Each row is where one point has got to under a steady rotation. How many steps took it there?
The counts run from 0 to 395.
[152  56 135 143 139 123 100 120 112 107  99  98 182 106 162 143 123 155
 107  92 116 146 128 139 147 156 171 142 104 125 154 143 139 206 112 114
 103 105 113 115 105  89 116 117 150 148] | 151
[143  98 139 143 149 204 117 139 131 159 118 109 144 118 167 135 104 162
  92  92 109 124 142 117 128 174 118 113 134  63 152 126 147 160  95 111
 110 162 117 121 146 113 139 117 135 155] | 63
[104 167 122 126 117 121 150 123 162 181 104 139 124 147 185 153 105 145
  92 147  61 134 146 115 146 101 112 103  82 152 107 104 150 136 143 149
 126 155 118 120 179 151 146 110 109 132] | 256
[118  79 119 152  89 118 135 111  91 107  78 145 146 108 160 109 147 126
 129 189 133 168 156 152 103 188 155 112 149 122 172 158 106 134 112 189
 112 131 136 112 150 125 114 137 108 130] | 266
[ 97 166 141 147  98  74 159  97 135 145 118 123 106 126 128 143 110 143
 130 166  95 151 127 168 169 106 127 123  77 181  95  85 115 158 151 162
 141 112 130 117 158 152 109 125  91 130] | 384
[122 186 137 121 139 127 188 113 156 187 111 136 126 145 158 164 121 114
  87 165  68 119 162 125 150 115 120  85 110 151 112 105 140 130 112 130
 131 149  93 111 165 147 143 114 104 117] | 255
[112 150 109 130 118 122 141 150 155 131  66 172 132 146 176 119  91 122
  98 155  87 166 107  94 135 126 133 101 115 135 118 129 140  66 143 162
  94 122 102 146 136 146 155 121 115  99] | 129
[121  77 130 134  93 126 148  98 131 146  87 122 158 123 127 134 131 129
 140 174 136 167 132 173  60 156 108 116 112 129 160 122  92 133 144 186
 111 145 128  97 131 146  99 167 120  99] | 223
[119 191 160 125 179  80 156 114 127 147 129 114 135 130 148 167 135 132
  93 132 123 125 128 130 188 103 139 110  94 161 102  80 114 160 113 112
 113 100  71 136 102 117 126 118 116 110] | 80
[105 179 116  99 120  86 175  75 151 130 106 143 148 127 141 130 156 119
 143 170 106 140 154 156 153 139 114 123  96 180 107 134 100 100 158  99
 158 131 133 141 149 184 156 152 123 121] | 337
[156 149 168  96 131  80 144 117 170 108 124  96 171 144 144 128 189 158
 139 132  99 136 159 122 144 156 135 114  97 197 167 163 108 154 146  94
 142 128 128 122 130 143 121 137 135 166] | 74
[143 151 148  84 173 128 136 110 124  88 130 135 165 109 170 114 197 132
 150 131 130 109 170 142 148 167 143 108 103 135 156 148  95 137 119  84
 130 152 113 151 119 129 118 132 163 122] | 72
[114 108 115 122 166 174  92 127 102 121 110 125 133  92 192 135 106 160
 109  82 149 137 136 156 174 171 148 120 109  96 126 116 140 197  99  91
 109 151 122 138 118 114 141 113 149 142] | 149
[111  97 150 138 127 144 144 113 120 143  92 117 146 122 133 135 136 144
 146 176 154 153 154 164  64 185  89 107 145 104 176 118  77 122 123 192
 125 155 127 108 136 137 107 152 117  98] | 224
[167 117 168 135 158 168 117 172 111 111 132 113  97 111 132 133 114 183
 142 104 102 123 106 164 152 160 126  91 108 104 127 103 110 171  82 110
 132 117 148 115 118  88  78  89 151 149] | 276
[141 106 142 122 131 133 168 103 113 148 122 135 135 112 132 140 114 149
 128 181 116 133 162 170  80 130 103  89 135 110 169 130  84 127  90 176
  99 144 138  71 128 133  76 146 117 138] | 139
[145 169 149 119 183 116 114 137 120 104 142 113 182 106 148  88 136 166
 121 115 117 146 141  57 134 114  97 118 109 116 156 139  95  81 140 129
 108  97 113 155  88 138 132 153 144 158] | 245
[134 177 141 103 134  80 138 112 165 133 116 107 150 138 162 149 143 156
 110 125  83 125 152 125 181 123 151 113  76 203 122 122 143 170 141  89
 145 137 115 123 141 140 144 126 121 153] | 35
[122  89 124 141 119 135 175  74  87 141 107 150 127  94 121 138 146 124
 155 182 122 143 157 202 114 185 119 118 149 116 156 140  85 111  89 138
 138 123 152 105 158 144 105 143 123 126] | 182
[104 204 167  94 142  98 146 114 156 144 121 121 144 133 158 123 183 133
 138 169 110 126 156 121 127 140  98  89  85 154 133  96 103 111 172 142
 141 159  98 143 148 165 128 131 120  96] | 379
[119 142 150 140 142 149 134 103  96 125 147 118  92 105 133 102 125 164
 137 121 206 154 125 183 159 186 138 102 141 109 146 106  68 154  85 118
 126 139 132 120 117 150 121 135 111 149] | 272
[125 167 138 173  98 112 175  77 111 138 135 127  87 103 116  97 133 129
 137 186 123 155 127 159 168 168 145 110 136 101 133 104 102 109 110 158
 131 104 133 121 168 168 117 129  83 155] | 8
[158 106 149 124 134 165 114 157 124  95 117 145  94 117 140 122  98 179
 150  85  98 137  92 172 173 168 130 104  97 122 118 119 113 153 100  84
 137 120 152 130 117 113  97  85 167 143] | 277
[148  98 141 138 133 126 123 130 107  96 128 140 119 110 111 117  91 189
 156 105 142 162 102 182 160 166 129 118 137 144 136 146  81 145  85 107
 131  89 176 111  85 131 108 137 132 183] | 317
[129 189 184 117 163 109 142 116 150 136 137  91 134 131 119 145 176 168
 146 119  96 116 143 138 161 166 104 118 109 158 121 103  98 135 137  80
 175 125 123 155 154 139 145 124 133 142] | 76
[ 87 142 127 156 150  77 138 112  90 130  85 148 128 114 167 164  91 133
 109 176 103 159 154 137 174 116 130 118 119 168 104 111 124 137 110 171
 121  96 122 123 141 115 135 106  88 147] | 343
[126 127 110 110 116 157 165  98 112 142 116 173  92 113 139 119  83 133
 144 164 144 143 120 214 121 142 118  94 127 118 125 127  87 123  82 114
 116 146 154  85 116 164 101 146 142 124] | 98
[147 188 168 125 178  87 177 129 140 145 145 126 133 124 107 165 122 142
 140 145  87 130  96 127 150  95  99 111  86 146 108  87  98 116 109 111
 124  80  96 120  89 130 100 127 134 103] | 165
[103 165 112 144 102 144 137 114 137 134 107 150 120 110 173  74 112 131
 121 165 127 171 116  92 121 144 120  98 108  87 141 100 120  68 162 180
  98 136 108 150 152 181 142 134 101 109] | 90
[156  96 143 112 161 104 140  91 121 109 129 112 201 101 112 137 157 154
 151 122 112 125 157 150 124 143 117 147 111 127 168 161  80 142 111  77
 132 105 134 120 100 128 114 169 166 150] | 28
[107 139 121 102 137 105 141  88 131  93 101 153 192 102 155 117 172 108
 158 136  87 129 149 138 139 135 121 141  73 128 136 129 123 103 172  81
 134 115 116 173 145 145 141 145 175  97] | 375
[114 169 142 157 123 141 158 115 150 155 102 140 117 116 146 102 131 109
 109 161 108 157 108  91 111 150 111 101 114  73 139  83 120  69 148 171
 100 123  82 152 153 160 145 129 116  84] | 89
[134 104 134 162 110 117 160 148 120 133  70 147 111 138 153 149 109 116
  85 178 104 166 107 134 130 163 160 106 150 132 139 113 133 139  91 193
  84 108  92  92 133 107 113 100  96  95] | 390
[153 116 134 133 121 158 112 144 154  81  99 143 138 118 157 104 140 146
 133  82  93 143  88 109 166 192 163 136 103 116 137 136 141 132 133  66
 124 109 119 164 117 133 145 111 171 126] | 239
[147  77 134 143 151 144 128  79 110 132 133  95 198  78 129 144 148 139
 122  90 134 133 140 154 127 149 119 165 106  77 164 124 120 172  98  75
 115 107 103 132 119 123 127 154 164 139] | 67
